[151 145 140 125 129 117 117 153 125 113 131 123]
Read off the entry just right of 145.
140
Read off the entry just right of 153.
125
The entry just left of 153 is 117
Read off the minimum.
113

145,125,140,145,127,142,144,124,125,114
117,130,106,109,135,103,106,112,137,137
114,138,136,140,105,141,139,143,106,146
147,125,129,133,146,126,130,112,139,111
130,126,110,112,144,105,110,106,144,125
120,133,112,115,138,109,112,116,135,137
126,134,143,148,109,148,147,141,109,134
131,132,144,150,113,149,149,139,111,129
132,125,111,114,144,107,112,105,144,122
134,124,112,115,146,108,113,105,145,120
123,128,108,110,141,103,108,109,141,131
141,128,144,150,121,147,149,131,119,119
130,133,144,149,112,149,148,140,110,131
129,126,109,112,144,105,110,106,143,126
Find the entry in the top-left corner.
145
Find the entry in the bottom-right corner.
126
The 5th entry in reading order: 127
Find the first entry on the diagonal from the top-right corner.
114
Find the fifth-last entry, reading row by row.
105
The third entry on the diagonal from the top-right corner: 143
Find the 2nd entry on the main diagonal.
130
Find the largest entry in the last row.
144
The third entry on the main diagonal -> 136
The 2nd entry on the diagonal from the top-right corner is 137
Find the 3rd entry, reading row by row.
140
Find the fourth entry from the end, reading row by row.
110
The 2nd entry in reading order is 125
The entry in the bottom-left corner: 129
Find the fourth entry in reading order.
145
The entry directly above 123 -> 134

Questions about the array below. Counting starts at 0.
1) Read off the entry in the bottom-right corner.
2) Read off the entry at row 0, column 2.
3) Read off the entry in row 2 and column 0.
4) Read off the entry just left of 124.
5) Read off the entry just right of 139.
6) Read off the entry at row 1, column 2.
7) Read off the entry directly below 139.
8) Read off the entry just left of 127.
[[128 101 143 156 137 133 123 120 150]
 [115 124 126 138 119 139 120 152 100]
 [135 102 127 138 128 130 136 115 153]]
1) 153
2) 143
3) 135
4) 115
5) 120
6) 126
7) 130
8) 102

[[129 119 131 124 138 134 125 133 127 107 146 116]
 [115 121 139 124 112 134 133 118 141 139 136 139]
 [134 138 126 125 117 110 118 145 122 120 116 110]
 [134 104 114 134 119 139 124 145 111 115 128 129]
 [157 120 126 131 142 115 125 120 141 139 126 143]
 [121 111 128 138 134 129 139 119 117 152 123 122]]
Indices start at 0.
The entry just left of the smallest entry -> 134
What is the entry at row 0, column 1? 119
What is the entry in row 1 and column 0? 115
What is the bottom-right entry? 122
What is the entry in row 0 and column 2? 131
What is the entry in row 2 and column 0? 134
What is the bottom entry of the column that holds the smallest entry? 111
What is the top-left entry? 129
What is the entry just right of the largest entry? 120
The entry in the top-right corner: 116
What is the entry at row 1, column 2? 139
The bottom-left entry: 121
What is the entry just right of the smallest entry? 114

Read these off the table that follows.
1) Give the last entry, reading row by row.
2) Give the entry in the bottom-left corner.
3) Give the entry directly above the smallest entry.
4) Give the entry in the top-left corner.
5) Give the smallest entry in the last column.
6) Give the 2nd entry on the main diagonal.
7) Give the entry in the top-right corner.
8) Give the entry just left of the smallest entry.
[[144 149 138 129 127 114 130 116 126 118 149]
 [134 135 120 140 120 124 137 141 143 121 137]
 [128 126 133 119 135 130 122 121 120 131 127]
 [137 142 141 127 127 116 125 109 120 123 137]
 [135 135 129 135 122 121 130 129 135 123 133]
 [114 112 119 122 134 144 129 139 124 137 117]
 [120 102 126 118 134 139 112 138 134 139 101]
 [117 111 121 123 133 140 125 137 128 136 114]]
1) 114
2) 117
3) 117
4) 144
5) 101
6) 135
7) 149
8) 139
